In the rows, 128 means zero.
The rows below come in pairs that one turn or mirror swaps. Which row does each named row swap with?
The rows were stretched afterwards, more along some directions than others.
Bapi: [132  96 157 137 129  98 134 143 164 116 125 103 101 107 137 140 125 119
 144 118 107 142 122 130 121 121 101 109 124 113  96 129]
dal: [133 120 139 113 116  74 166 162 152 134 122 113 127  91 122 124 143 128
 135 134 161 126 120 145 138  95 117 140 105 102  81 122]
pined: [128 135 149 116 140  87  92 136 108 118 115 130 134 112 118 116 111 115
 141 138  98 120 154 101 141 119 127 119  95 105 120  84]
danu: [156 140 150 128 143 101 155 146 128 127 109  95 136 123 144 129  96 152
 108 122 141 146 124 130 168 100 103 139 102 108 111 123]
Vos: [124 135 182 106 135 111 135 162 137 124 123 100 169  77 116 148  92 139
  99 144 121 138 138 101 111 101 124 117 123 110 111 109]
Ror: [120 145 188 103 142 114 131 158 144 126 137  92 172  76 113 143  99 130
  99 148 108 131 139  96 112 115 120 113 120 115 105 115]
Pil: [132  98 165 121  95  80 149 157 106 115 129  91  95 144 142 125 136 167
 113  94 138 142 103 109 135  98 147 114  93 162 110 139]
salis: [141  98 133 101 158  96 145 151 141 132 111 101 119 103 165 143 141 134
 107 124 107 167 161 103 133  74 131 126 128 144 102 145]
pege: [112 114 154 108 118  82 151 173 141 111 143 100 141  71 138 113 137 152
  90 122 138 118 156  94 147  98  95 108  99 113  96 108]
Kina: [142 130 146 120 142  89 100 135 101 115 128 124 125 115 131 114 114 115
 127 132  95 128 158  92 158 122 120 126  86 117 108  81]
Tila: [131 138 185 111 137 118 137 160 138 127 123 102 171  85 115 134  77 121
 104 149 122 133 140  99 119 100 115 116 108 114 115 111]
Ler: [126 109 179 120 130 103 150 179 149 128 166 101 115  91 122 127 104 160
 120 112 117 130 150 115 138 103 123 116 104 105 100 110]
rul: [117 133 178 120 145 127 118 159 138 124 131  99 162  79 106 150  90 133
  96 142 110 130 148  94 116 106 121 120 111 116 110 116]
Sar: [156 110 175 129 143  92 130 141  91 105 133 125  97  98 139 101  71 169
 115 103 113 148 110  77 142 117 113 133  61 105  91  88]
varo: [131 116 152  88 133  70 151 158 122 145 172 100 114  90 141 115 111 169
 106 119 104 128 166 120 156 111 118  84 108 152  95 136]
tibaf: [152 108 167 142 146  94 121 136  97 110 138 126  99 109 144 105  75 162
 114  99 114 152 105  72 142 117 125 134  66 101  86  87]
Sel: [138 106 166 116  98  79 136 169 106 116 129 101  99 142 133 124 132 162
 118  95 138 144 105 106 141 111 142 113  96 154 111 128]
medo: [119 160 128 121 121  99 171 165 124  79 123 118 103  64 124 125 107 170
 119 122 108 131 164 121 110 125 147 119  77 114  84 127]
sovu: [147 111 180 133 140  95 138 133 102 115 142 121 102 109 127  96  67 169
 122  98 118 145 109  83 149 128 110 125  67 102  83  94]
Kun: [119 129 139 134 138 104  96 127 110 124 118 109 138 117 119 119 123 105
 140 128 100 120 149  99 154 122 122 123  95 111 115  90]
kebo: [135  92 162 132 104  81 135 153 108 115 131 101  88 147 136 129 121 158
 121  97 143 148 101 110 133  97 142 110  98 159 119 136]
rira: [144 127 158 123 126  76 140 138 120 121 134  89 119  83 160 143 142 173
  95 132 124 107 121 107  96  80 113  76 116 135 100 137]
Zuz: [134 129 148  86 132  71 155 163 116 142 167 108 117  81 138 117 107 163
 117 126 101 125 167 125 162 107 116  87 103 145 101 129]
lalin: [134 104 172 120  97  83 146 161 110 117 129  96 101 140 133 122 122 159
 120 103 141 141 108 105 135 105 139 115 100 157 118 133]
novi: [146 105 170 113 101  76 155 164 110 119 124 101  88 143 137 118 112 163
 115 106 130 137 113 105 128 101 145 112  97 150 119 125]
voto: [130 104 156 107 158 100 150 150 133 133 126  88 123 101 160 134 134 136
  95 131 107 146 164 103 143  59 139 133 102 141  99 147]
Ravut: [ 94 109 149 120 120  96 107 148  99 108 118 133  96 119 130 122  96 122
 142  99 128 129 126 129 138 135 138  98 106 129 114 131]
nimad: [152 133 156 125 139 108 154 159 118 123 115  80 151 112 132 136 113 148
  97 119 140 147 126 124 177 101 112 149  90 105 108 125]
kalen: [140 124 130 144 116 100 134 140 109 113 132 110 124  93 162 122 100 158
  99 129 132  77 129 121  97 100 110 100 117 114 103 126]
firiv: [157  99 149 101 121 100 151 160 108 109 112 104 109 108 133 151 105 118
  94 120 119 127 138 129 110  80 113 136 101 127 117 125]
zafi: [158  98 156 100 127  93 149 154 107 111 121 100 106 107 141 150 112 113
  86 122 108 123 133 127 107  91 117 129 104 129 113 121]
mog: [159 102 153  89 125  97 148 158 113 111 108  97 112 102 143 155 131 115
  87 121 112 122 135 135 109  86 114 132 111 131 114 127]
lebit: [153 106 166 140 145  99 130 126  94 119 134 131  92 122 139  90  64 170
 117  95 113 139 107  90 154 117 117 137  61 106  89  93]
fugob: [151 140 160 117 144 113 145 156 114 127 107  98 141 122 136 125  84 140
 110 124 132 144 131 134 169 105 105 131 105 106 121 115]
lere: [109 123 141 112 112  85 131 146  91 107 126 151 106 100 130 117 106 130
 151 111 142 133 131 124 145 127 124 105  93 120 107 107]
daro: [101 128 140 109 117  87 117 140  92  98 118 149 108 106 133 109 109 124
 153 107 139 135 129 130 145 125 127 103 102 120 116 124]
mufe: [139 125 155  86 134  70 152 161 111 140 173 107 106  83 144 114 108 158
 113 122  93 124 160 122 163 113 112  82  98 153 103 128]
bil: [126  97 139 105 159 113 132 141 143 140 107  72 130 115 151 148 161 111
  96 130 107 146 154 116 135  63 142 135 124 135 111 153]
Zire: [126 124 136 114 115  76 157 155 145 130 117 115 130  94 122 119 141 121
 141 133 160 121 118 150 140  93 119 142 102 102  88 126]
Zala: [161 101 163  97 124  92 155 159 108 107 119 103 102 106 135 143  99 117
  89 133 117 115 133 132  98  82 116 131 100 129 119 113]
kizu: [151 132 155 123 128  78 137 130 123 126 127  98 116  92 155 142 152 172
 108 127 127 109 125 115 114  88 107  79 114 131  96 139]
pap: [161 104 153  98 130 101 142 160 112 114 118  94 118 104 138 157 120 109
  90 126 110 132 132 128 109  87 114 132 100 127 112 125]
Kenib: [136 112 142  94 150 101 151 149 139 129 120  98 127  99 153 133 141 134
 100 132  97 154 163 111 150  69 125 134 121 147 106 137]
Dokef: [141 136 146 127 137 112 155 156 122 112  99  89 132 118 147 131 112 155
 105 112 136 147 125 134 165  98 116 146  99 117 109 129]
Tema: [106 118 144 113 119  98 128 133 105 113 106 146 112 120 130  94  87 114
 151 113 137 117 135 138 147 141 121 108 106 115 122 122]
bamev: [129 103 168 117  96  81 143 171 104 113 127  96  93 137 140 125 135 167
 121  96 133 150 105 109 137 105 151 113  88 155 109 139]
Tumu: [153 146 158 116 137  99 162 155 120 123  97  97 133 117 143 124  96 158
 118 119 137 155 125 133 162 108 114 137 108 106 111 122]
sobo: [159 128 152 128 140 109 158 146 120 128 102  95 128 134 141 130  90 155
 109 115 148 146 120 132 178  99 101 149 100 110 109 127]
zib: [140 113 148  83 139  76 154 167 114 140 164  98 110  81 135 123 117 157
 109 120  94 136 171 119 161 118 123  87 108 152 108 128]
vegod: [139 114 183 135 140 100 134 140 100 114 142 119  99 104 133  95  65 166
 114 102 114 136 110  88 141 114 115 128  59  98  87  91]
fefen: [134 118 152  83 134  66 155 153 120 142 161 114 114  80 135 116 107 158
 122 126  98 125 176 126 149 115 110  82 124 155 109 129]
tef: [156 142 151 121 142 106 160 153 122 121 106  96 126 127 143 126  96 154
 111 120 138 143 123 129 166 113 113 141 107 110 111 121]
Tukor: [ 97 115 131 123 126  90 118 136 102 107 129 144 102 107 137 129 108 125
 148 108 137 134 130 127 147 120 130 100 101 114 108 125]
peno: [127 120 130 121 117  70 156 148 143 128 115 119 127  88 119 127 136 127
 149 140 158 125 125 131 128  87 120 134 103 108  94 128]
Gik: [121  95 138 107 155 103 140 138 149 140 116  96 123 111 154 134 143 138
 103 124 106 146 161 115 144  68 129 121 133 138 100 147]
Zinik: [120 118 132 125 113  69 149 163 141 125 116 111 127  84 124 127 138 127
 128 130 156 125 118 141 132  84 126 136  97 100  85 123]
Sadas: [109 115 172 104 128  81 150 174 150 104 141 105 135  66 137 117 121 145
  87 120 131 128 166  97 145  99  94 111 106 108  95 114]
Zuvor: [145 130 122 143 117  93 131 137 101 108 118 117 112 101 160 121  97 149
 115 132 132  78 116 121 107 100 108 109 107 110 107 122]
taso: [150 132 163 121 142 106 162 153 117 132 117  97 137 128 140 126  89 147
 113 116 147 150 119 135 182 103 106 141 102 107 111 124]
pudug: [143 108 171 144 131  99 128 144  97 116 134 119 108 105 127  99  68 174
 111  90 114 139 115  89 150 128 117 128  57 104  86  95]
fikug: [137 106 156 125 129  85 137 154 162 113 127 112 101  96 128 139 123 127
 143 118 107 142 131 129 124 127 105 104 120 104 101 114]
Guso: [164  87 147 106 133  98 143 140 119 125 109  93 107 119 143 158 118 105
  98 120 114 133 133 127 110  81 106 123 121 130 117 134]
tere: [131 118 133 112 116  68 158 161 144 129 129 121 127  88 122 123 135 135
 136 132 158 124 125 136 142  97 116 137 104 101  79 117]
gelu: [162 102 152 104 127 105 146 148 110 113 109  99 107 109 134 150 109 110
  99 127 109 121 139 127 104  85 110 134 102 131 119 123]
favan: [139 119 155  84 138  72 153 163 112 145 167 107 107  86 144 118 109 163
 116 118  96 130 164 118 162 116 117  86 106 154 101 134]
nebi: [135 128 143 123 137  93  94 137  95 112 114 121 118 115 125 122 115 128
 134 130  90 125 151  91 153 114 126 127  84 113 111  83]
Sutes: [127 141 149 125 136  99  95 138 113 121 116 116 130 117 114 122 123 119
 139 134 100 113 149 100 148 124 119 124  86 111 108  86]
rofik: [132 111 171 131 136 104 129 142  94 107 135 122 100 102 134 107  87 174
 114  87 116 149 112  81 148 129 121 126  65  97  84 104]
gosa: [135 140 184 101 131 102 142 163 135 120 131 108 169  72 129 139  87 132
 108 149 117 133 144  96 100 104 122 100 117 128 115 116]
Mapi: [132 134 181 102 145 102 129 160 132 124 121 108 162  81 120 142  85 136
 104 151 109 132 146  93 104 106 127 110 124 120 112 112]
bada: [143 108 176 139 137  98 138 126  96 120 142 116 100 118 137  95  67 173
 121  90 121 150 103  88 158 117 116 132  63 104  85 102]
Lifis: [128 122 130 117 115  76 157 157 148 126 117 111 128  98 115 131 134 120
 141 131 163 123 122 140 143  94 117 140  99  99  84 129]
Soko: [137  99 165 126 131  81 139 148 165 120 139 105 116  92 144 136 124 120
 140 121 109 149 120 127 129 123  93  95 122 113  97 123]
fasu: [138  97 156 119  97  77 147 163  99 112 129 104  93 143 139 121 124 171
 115  95 141 146 112 102 136 101 147 118  95 157 114 131]
kanok: [141 132 147 110 131  83  97 141 107 113 112 131 128 112 129 115 129 116
 136 139  99 117 162 101 148 114 115 124  94 110 108  90]
nebe: [137 101 170 121 100  89 147 167 110 119 123  97  95 145 128 121 121 159
 113 103 137 135 110 112 134  98 145 117  88 154 122 129]
Geda: [156  94 155  99 121 103 148 156 116 114 110  96 107 114 133 158 121 117
  91 118 117 126 134 133 116  86 109 134 104 129 113 133]
detos: [125 153 121 130 125 102 171 141 118  85 101 114 101  82 135 108 104 159
 131 128 116 125 156 115 101 124 148 112  76 121  99 131]
getad: [136  95 161 124  96  77 142 154 108 120 125  94  94 147 137 129 126 172
 119  90 138 150  99 103 134 102 146 110 100 157 112 136]
betu: [138 126 159 128 125  90 131 126 121 128 136  89 120  97 159 147 148 161
 104 123 130 102 120 110 111  83 106  76 119 138 111 142]
Tupal: [128 108 167 138 124 111 138 178 145 118 159 102 115  95 124 131 104 141
 127 112 118 120 146 108 145  97 115 121  91  99 104 110]
desiv: [158  93 152 101 126  99 141 154 113 113 112  91 111 112 130 166 123 117
  90 123 118 132 132 132 116  78 110 136 106 126 112 130]

salis pairs with daro
fefen pairs with peno
varo pairs with Lifis
vegod pairs with tef
dal pairs with mufe
getad pairs with desiv
rira pairs with fikug
lere pairs with Kenib
Zuz pairs with tere
Vos pairs with nebi
favan pairs with Zire

The rows below come in pairs that one turn or mirror swaps. Which row does each named row swap with?
The rows were stretched afterwards, more along some directions than others.
repi: [152 173 160  81  35 134 181 127 113  96  93 132 178 177 139 146  96 170]
lired: [187  93 174  98  82 113 151 120  95  65  93 131 184 173 148 112 137 136]
dugu: [181 124 230  81  60 135 140 156 156 102  76 113 179 227 108 115 115 164]
zera: [173 141 183 108  35 157 163 144 139  70  97 116 156 202 151 137 125 127]
bor: [181 106 160  76  44 147 177 138  98  89  84 127 177 193 142 136 119  97]
Kolak: [164 132 173  84  92 125 132 152 173 135  52 107 156 171  97 126  93 143]
ferem: [186 149 162  91  40 118 138 137 138 140  63 116 136 159 134 141  81 134]
pib: [163 150 190  90  59 150 153 151 143  68  84 126 151 208 127 154 106 164]
fofo: [165 111 186  72  68 167 156 166 101  65  56 140 156 192 132 168  95  75]
kepot: [168 119 159  87  98 149 160 133 131  75  70 133 126 147 113 148 118 108]
Pupi: [180 152 190  84  82 105 140 146 125  91  52 154 126 154 129 121  93 110]
zil: [185 135 209  92  51 151 154 167 138  85  84 119 150 217 139 138  94 134]
tipo: [190  96 165  84  60 116 143 151  94 129  71 150 159 162 129 104 124  91]
lelo: [204  89 208  79 102 146 151 142 113  56  94 136 170 218 120 114 129 119]
mege: [190 130 151  94  70  93 137 125 126 126  67 121 156 171 124 117 111 158]
Besuk: [155 131 190 102  82 126 173 149 113  40  61 127 134 159 150 163 105 119]
Favo: [155 131 169  99  80 134 161 140 162  77  89 122 173 166 133 120 111 151]
ton: [206 130 184  80  30 109 109 138 130 152  63 137 167 182 113 119  77 135]
pumen: [140 163 160  79  63 138 167 145 162 123 102 120 172 179  99 158  97 158]
duk: [152 132 145 110 101 139 181 145  95  66  86 138 117 153 143 141 135 110]
gaki: [182 136 191  74  30 114 151 143 104 106  90 143 151 181 153 112  91 142]
zipel: [202 126 189  84  71 128 135 135 112  97  79 134 162 197 143 150 126 148]
kufe: [185 131 184  88  45 110 177 118 112  65  98 125 177 195 151 126  99 152]
pori: [151 147 133 106  95 134 168 135 144  83 102 118 153 175 134 130 110 144]
Zepag: [161 148 159  98  84 132 166 137 144  83  99 119 153 159 160 132 141 135]
Fuge: [156 155 168 108  80 111 153 167 109 102  48 145 149 147 124 133 100  95]
reruk: [153 128 197  66  82 173 138 176 132 102  82 140 146 206 109 157  75 108]
Kome: [158 125 221  87 102 130 151 182 132  88  74 133 167 210 100 145 112 131]
fubet: [143 132 144  90  91 132 138 160 124 112  69 122 128 125 161 153  99 115]
kadad: [154 134 180  96 104 117 163 167  91  79  42 140 149 161 135 142 105 120]
mizoz: [173 157 195 100  43 111 141 126 108  85  75 139 144 179 135 141 112 155]
soseg: [158 124 177 106  64 167 154 171 154  89  87 112 153 184 137 153 128 127]
Bupas: [145 122 155  78 107 185 142 191 125  96  82 129 142 170 124 168 112  74]
sopat: [144 182 171 101  25 152 173 144 130  87 111 127 187 185 146 155 117 147]
tato: [154 124 174  96  76 140 164 136 112  41  74 145 140 150 132 147 110 122]
Mur: [185 114 166  78  80 153 148 152 102 106  48 146 131 140 125 147 118  77]
dus: [157 145 176  65  53 160 130 168 108 113  82 161 146 180 114 163  91 102]
tel: [200  86 170  86  93 137 139 178 102 110  64 147 145 175 126 128 134  92]
sema: [154 116 125  86  89 149 156 163 114 124 102 132 157 163 132 137 136  98]
Laz: [170 158 154  79  62 144 145 120 103  94 105 146 155 183 133 148  87 140]
mifol: [183 139 156  63  37 165 129 151 130 127  86 149 154 172 120 167  94 126]
Mef: [143 131 161  76  70 187 134 168 134  99  90 139 161 167 134 176 103  99]
butik: [187 129 174  66  35 141 154 154 100 122  92 146 155 190 116 120 109 102]
bosab: [176 145 147  85  82 136 172 144 138  90  67 145 120 167 117 144  94 124]
Nef: [189 142 202  82  56 128 139 178 103 110  69 166 141 187 115 152  85 113]
lud: [156 155 130  95  59 154 163 156 138 127 109 127 153 154 138 175 114 134]
buko: [197 101 185  69  89 175 157 163 110  80  84 145 167 202 125 125 113  88]
dob: [162 117 148  82  69 136 155 142 124 143  93 118 153 168 127 132 117 121]
tek: [189 141 161  98  51 116 125 132 129 121  57 128 146 165 132 127  89 109]
Bos: [186 116 212 100  65  89 122 133 118  99  48 136 166 152 137 116 121 146]

mege pairs with pib
Kolak pairs with dugu
lired pairs with tato
repi pairs with kadad

